In the data rows, the value 128 means zero.
Some points:
[113 112 132 163 140 125  92  82  98 117  92 117 176 145 198 121 123 120
 167  98 147 156 164 126 111 122 158 165 105  85 103  85 184 204 133 110
 135 122  86 148  78 122 158  98]
[107 105  88 126 143  58 155 158 167 129 226 131 124 148 127 162 101 160
 137  45 125  80 105 120 159 104 152 114 103  97 148 113 128 157 102 129
 191 121 109 131 193  83 109 179]
[155 161 128 169 135  95 155 144 151 145 150  90 151  72 140 132  88 129
  95 183 145 120  70 137 107 169 133 143  92 136 112  59 119 177  68 137
 129 134  82  88 166 167 147 114]
[108 160  92 153 129 105  84 127 140 116 169 223 128 210 136 119 100 170
 129 133 134 126 157  92  76 174 112 117 159 180 143 130 156 153 129 168
 108 151 152 119  97 132 156  97]
[201 171 118 103 123 107  93 138 128 108 116 120 135 159 108 145 115 147
  72 113 126 138 118 141  78 202 136 119  93 189 116 154 125  81 165 152
  85  49 113 117 103  73 144 189]
[ 72  81 115 165 145 178 120 122 144 144 131  78 162 127 117  72 122 124
 131 197 140 108 168 132 111  88 122 181 141  86 131 137 101  69 121 176
 143 132 124  99 127 110  87 164]
[161 117 130  88 187 144 142 133 149  86  91 160 166 185 149  93 141 190
  95 169 182 171 138 142 168 172 134 138 169 151 130 108  86 118  69 165
 177 144  96 131 111  90 115 118]
[172 151 132 190 123 118 128  97 119 113  84 107 140 140  99 103 131 141
 206 135 127 171 107  79 126  74 146 136 124  99  75 138 129 196 119 135
 115  99 141 174  83 163  59 142]
[191  70 113 125 157 126 134 138 184 123 111 133 161 203 142 119  55 110
 174 148 105 166 103 157 120  88 147  80 102 140  87 172 106 135 138 119
 124 157 151 100 168 178 159 103]
[141 157 158 200  85 120 159  84 114 146 151 101 147 126 126 161 187  88
 105  89 156 139 122 170  90 148  82 117 145  90  82 138  85 126 133 197
 128 179 146 116 200 149 147 111]
[101  96  91 130 158 150 128  99 126 127 101  60 169 173 118 123 215 176
 112 123  99  60 140 115 120 137 114  97 120 120 134 129  83 163 147 150
 150  84 112 128 105 199  91 145]
[ 80  95 158 117 139  91 115 176 173 147 120 165 102 141 110 111 168 150
 161 154  99 154 105 163 120  64  71 190 102 178 136 132 132 131 108  77
  93 118 128 153 140 114  94 126]
[117 140 122 157 137 159  69 188 104 126 149 164 156 132 169 143 168 119
 128  72 180 174 185 129 114 106 119 123 106 142 158 114 109  78 101 147
  72 117 167 107 144 112 103 122]
[ 96 106 161  69 135 154 131 173 121 157 126  64  70 188  75 163  79 130
 177 109 108  90 188 146 156 153 151  82 193 167  52 128 101 136  77 127
 114 128 154 130 135  85 173  97]
[124  63 174 114  97 144 134 110  62 162 189 113 139 128 128 199 164 139
 120 134  93 117  80  75 120 175 139 158 163 134  87 139 138 131 140 104
  89 161  72 135 104  76 110 177]
[113 124 110  80  80 195 188  71 126 149 143 142 185  66 109 160 130 138
 129 130 130 100 169 125 131 137 159 170 124 185 185 116 114 139 137  93
  71 114 142 142 177 164 107  76]
[103 111  69  97 134 111  94 183 144 111 108 131 106 147 212 118 155  72
 135 164  85 161 140  69 131 183 114 128 121 120 136 133  82 109 179 172
  78 121 132 117 175  99 131 144]
[125 115  75 172 143 195 108 107 150 108 143  88 163 126 111 134 195 108
 143 139 102  97  67 124  91 103 169 147 149 115 144 108 151  52 124 189
 187 118 128 131 107 152 148 126]
[149 164 146 192 133 130  81  96 122 101 111 122 160  86 147  41  93 144
 193 132 133 106 110 141 180 196 141 110 146 186 120  85  88 161 177  87
 139 204 131 126 162  92 133 144]
[ 98 152 145 193 134 119 120  48 109  97 167 156  81 117 122 133 133 158
  66 120 130 117 105 153 197 138 155 165 148 100  70 178 123 106 109  78
 157 144 119  53 156 180 111  81]
[177 203  82  83 145 144 120 138 139  97 169 159 131 146 107 111 156  86
 168 172 137 149 169 144  97 134 124 122 151 126 164 141 105 129 155  93
 192 143 122 138 166 110  93 136]
[109 160  99  89 106 104 160 171 156 130 177 115 118 103  99 140 165 185
  62  70 165 166  98 134 186 124  82 140 132  64 104 154 127 185 166 128
 139 154 157 156 117 126 173 150]
[133 141 116 117 146  71 103 120  72 121 132 159 137 123 110 144 175 143
 159 148 159 219 135 113 125 147 152 135 209 168 152 114 100 138 115 165
 125  98 118  84 130 146 118 134]
[125 133  91 106 149 121  55 146 138  82 148 156 131 152 112 164 156 106
 114 114 147 101 162 152  77 179 140 155  80 125 111 106 131 102 104 137
 137 189 146 168  76 158  82 110]
[148 141 148 197  88  92 173 123  87  58 138 155 144  90 137 168 146 133
 113 178  63 101 202 178 139 144  98 105 110  59 108 126 109 144  83 122
 149 132 111 143 172 106 134 130]
[109  87  93 199 143 183 141 115 151 152 137 121 140 125 105  52 139 133
 107 122 129 141 156  94  51 124 138 116 142 120 119 112 105  87 100  65
 166  91 199 118  66 101 191 162]
[ 97 114 144  94  96  93 171 127 139 151  63 178 128 112 153 124 164  69
 131 102 100 108 123 173 125 105 198 104 159 169 134 122 165 124 153 143
 146 170 126 102  70 123 117 159]
[122 156 118 168 124 134 170  77 117 128 160 164 101 103 147 162 139  63
  55 183 145 150 148 102 129 124 172  92 112 115 119 154 110 194  54 128
 130  92 145 127 167 146 155 148]
[137 111 142 121  80 148  49 148 160 121 142  60 125 164 150 131 140 133
 143 163 164 175 107 143 149 134 152 130 110 142 169 138 139 181 130  84
 157 196 122 149 148 192 150 177]
[172 154 146 108  78 211 131 126 156 156 180 188 115 145 179 111 168 141
 187 155 141 106 168 133 148 187 129 103  98 144 100 147  96 115 146 129
 161  90 103 108  75 100 114 120]
[109 145 140  79 200 157 149 115  97 135  72 129  89 140 142 110 169 136
 143  62 129 142  82 129 131 102  89 103  91 162 163  81 141 144 120 127
 164 109 119 124 142  82 118 104]
[123  87  80 167 170 155 143  62 114 121 107 121 115 120 159 166  96 118
 198 108 143 153  76 119 136 181 114 163 121 134 157 150 201 136  87 137
  77 142 128 183 105  92 123 162]
[108 133 139 130 153 127 147 211  74 129 107 170 167  85 142 108 139  90
 138 158 116  95  82 154 103 111  69  93 164 164 146 225 172 135 120 132
 135 132  95 162  79 161 148 162]
[151 125 118 153 113 111  99 119 218 128  57 101 169  80 120 164 124 165
 153 112 106 158 102 159  99 155 155 127 133  52 177 193 128 176 107 137
 108 121 171  58  87  67 103 117]
[150  80 111 112 103  97 103  68 132 112 222  93  60  77 168 101  90  98
 129  94 147  99 147 204 158  82  78 115 131 163 124 153 177 161 146 170
 160  65 137 126 142 112 128 138]
[143  95 106 133 174 161  81 138 111 201 107 179 172 104 138 179 122 105
  82 149  96 111  85  99 147 117  86 157 125 108  51 125 129 133 158  81
 155  82 132 109 183  98 131  81]
[169  88 157  77 131 134 157 119 145 138 146 114  93  78 164 146  97 124
  85 102  85 127 131 101  64 156  91 164 158 128 143 102  86 102 125  70
 151 140 109 144  69 188 112  95]
[ 86 110 109 172 107 172 135 128 157 104  71 118 125 137 100 123 111 157
 160 127 154  62 168 135 126 153  72 144 183 103 130  97 128 129 152 136
 129  70 117  71 106 222 135 200]
[153 140  94  88 119 104 176 132 158 127 152 150  82 137 114  33 104 103
  91  38 154 100 133 117  78 133 148 143 137  92 102 156 134 190 145 143
  75 126  89 159 185 117 128  98]
[ 89 145 133 102 111 137 150 110  64 105 125 149  79 187 120  98 100 101
 145 121 100 148  72 125 133 105 101 128  76  84 221 137 101 115 133 130
  98 131 125 104  72 144 158 125]
[129 165 131 135 140 123 152 108 128 184 144  50 127 112 151 178 123 200
 110 163  99 124 192  63  93  85 114 138 109 141 159 167 154 123 152 141
 114 164 117  91 133 150 131 118]
[138 137 147 126  83 185 156 108 125 128  86 147  92 118  98 171 106 125
  93 148  89 164 111  74 102 130  93 120 152 146 141  77 163 115 129 155
 167 155 146 152 193 137 109  94]
[145 160 127 136 181  56 125  98 149 164  93 163  98 126 147 145 153 123
 140 101 131  87 102 117 151  56 144 128 145 113 158 127  68  59 163 100
  95 124 143 214 126 162 173 127]
[ 71 107 167  74  98  79  98 101 144 105 158 166 119  37  77 139  73 160
 140 112 149 182 119 147  99  99 147 103  81 132  89 145  64 126 149 203
 185 133 123 131 129 104 134 147]
[107 150 187 159 128 155 128 241 109 148 153  82 137 151 111 142  76 131
 118  65 114 104 174 138 162 154 194 190 148 150 174 144 100 152 134 156
 153  52 155 189 149 138 155  89]
[163  95 114 152  47  81 159 157 138 135 118 125 155 153  57 115 163 124
 134 128 159 142  74 108 160 112 116 104 113 131 170  89 147  57 124  97
 110 104 121 110 113  93 122  76]
[145  99 179 159 152  52 162 132 124 166 109 109  95 137 147 105 180 116
 145 130 117 173 166 152 134 169 153 122  96 114 177 119 193 103 163  94
 163 138 149 130 117 124 115 110]
[144 135 160  97 117 135 134 171 123  85 178 166 159  84 168 119  44 171
  88  82 138 141 101 151 143  86 165  60 128  78  95 117 168 106 141 134
  80 135 143 129 135 158  57 172]
[137 140 106 106 159 139 138 111 166 173 187 168 102  79 102 143 140 121
 133 136 111 177 160 177 197 110 133  83 107  89  85  69 171 126 151 190
  85 139  92 144 110 128 178 117]
[130 172 163 147 111 150 155 100 161  76 117 104  97 116 150 139 131 137
 122  79 130 169 135 153 112 126 127 144 125 160  66 128 128 106  80  99
  95 126  83 106 216 146 152 192]
[ 97 169 168 127 160 115 137 141 162 125 123 119 124  97 100  66 120  72
 147 109  80 108  99  80 184 144 107  99 114 137 148 138 150  93  98 129
 105 133 110 115  84 125 109 128]
Along one direction, these points spread out more than along any other. Take the direction at right angles to it along which they spread out most. Go by this last direction. How many in every 100 of the points above lie lower along it than each point below? Round to a whole number. More than half of the points above lie lower than the first one.
[125 150 135  96  66  83  84 138 157 127  84 119 144  93 162 101 160 135
 120 142 104  41  89  97 169  72  95 126 138 118 149 104 152 139  78 146
 118 140 165 157  78 107 144 114] 41
[110 102 134 185 148 160  76 192 102  94 126  98  91 141  70 192  86  79
  55 154 148 116 174 137 158  78 152 106 176 136 169 114 106 161 182 130
 101 145  73 155 103  59 136 122] 51
[ 90 129 133 105 107 149 109 126 134  56 129 130 120 129 140  80 174 152
 139 183 127 142 107 169 103 170 153  80 120 139 113 131 142 166 119  75
  82 120 132 155 145 145 160  81] 57
[129 155  93 120 131 150 167 129  68 144 124 105 115 120 124 161  62 113
 102 139  90  96 124 165  95  83 120 186 120 181  89  94 111 137 117  96
 108 175 177  95  75 109  99 124] 63
[180  92 173  93 154 104 176 168  93  66 112 144 128 115 126 142 166 129
 175 121 167  89 117  62 133  63 115 142  87 127 125 141 149 129 166 130
 153 143 144  67 109 141 173 102] 39
[116 149 144  82 186 130 144  82 112  96 151  56 177 176 119 106 138 137
 122 182 111 112 134  96  92 120 128 165 201  81 113  90 172  83 162  99
 125  79 179 137 163 141 147 169] 80
[ 84 166  98  82  89 106 101 115 108 167  85  50 188  97 100 136  89 110
 106  93 146 132 152  58 113 149 114 112  98 111  93 177 150  62  99  60
 170 134  81 127 157 134 138 105] 69
[106 153  84 127  96 151 145 226  91 172  86  72  56 129 152 156  66 179
 152 147 152 150 128 125 137 113 191 117 169 127  87 127 118  90 174 132
 156 101 114 167 134 101  98  88] 37
[167  98 134 121  79 122 126 106 107 175 115 177 138 170 109  82 113 150
 131 105  78 144 126 148 156  71 132 140 121 144 163 130 131 107 117 108
 126 158 103 109 133 144 149 139] 39
[160 108 166  96 152 125  87 139  82 198  76 173  79 103  81 102 126 126
 133 163 186  41 119 151  86 147 116 115 113  60 204 122 143 130 108 136
 112 152 141 140 153 123 109 138] 41
[ 78 132 198 129 125 108 157  67 150 154 106 150 168 199 150 158  96  69
 110 160 175 120 102 131 169 123 100  95 101 149 159 125 144 141 165 128
 124 111 155 144  88 107  92 112] 39
[178 102 102 112 157 124 105 136 115 118 113 144 115 155 115  97 114 107
 106 156 136 146 172 119 211 174 110 168  76 179  95 156 114 115 121 157
  99 131 165 120 132 154  89 140] 43
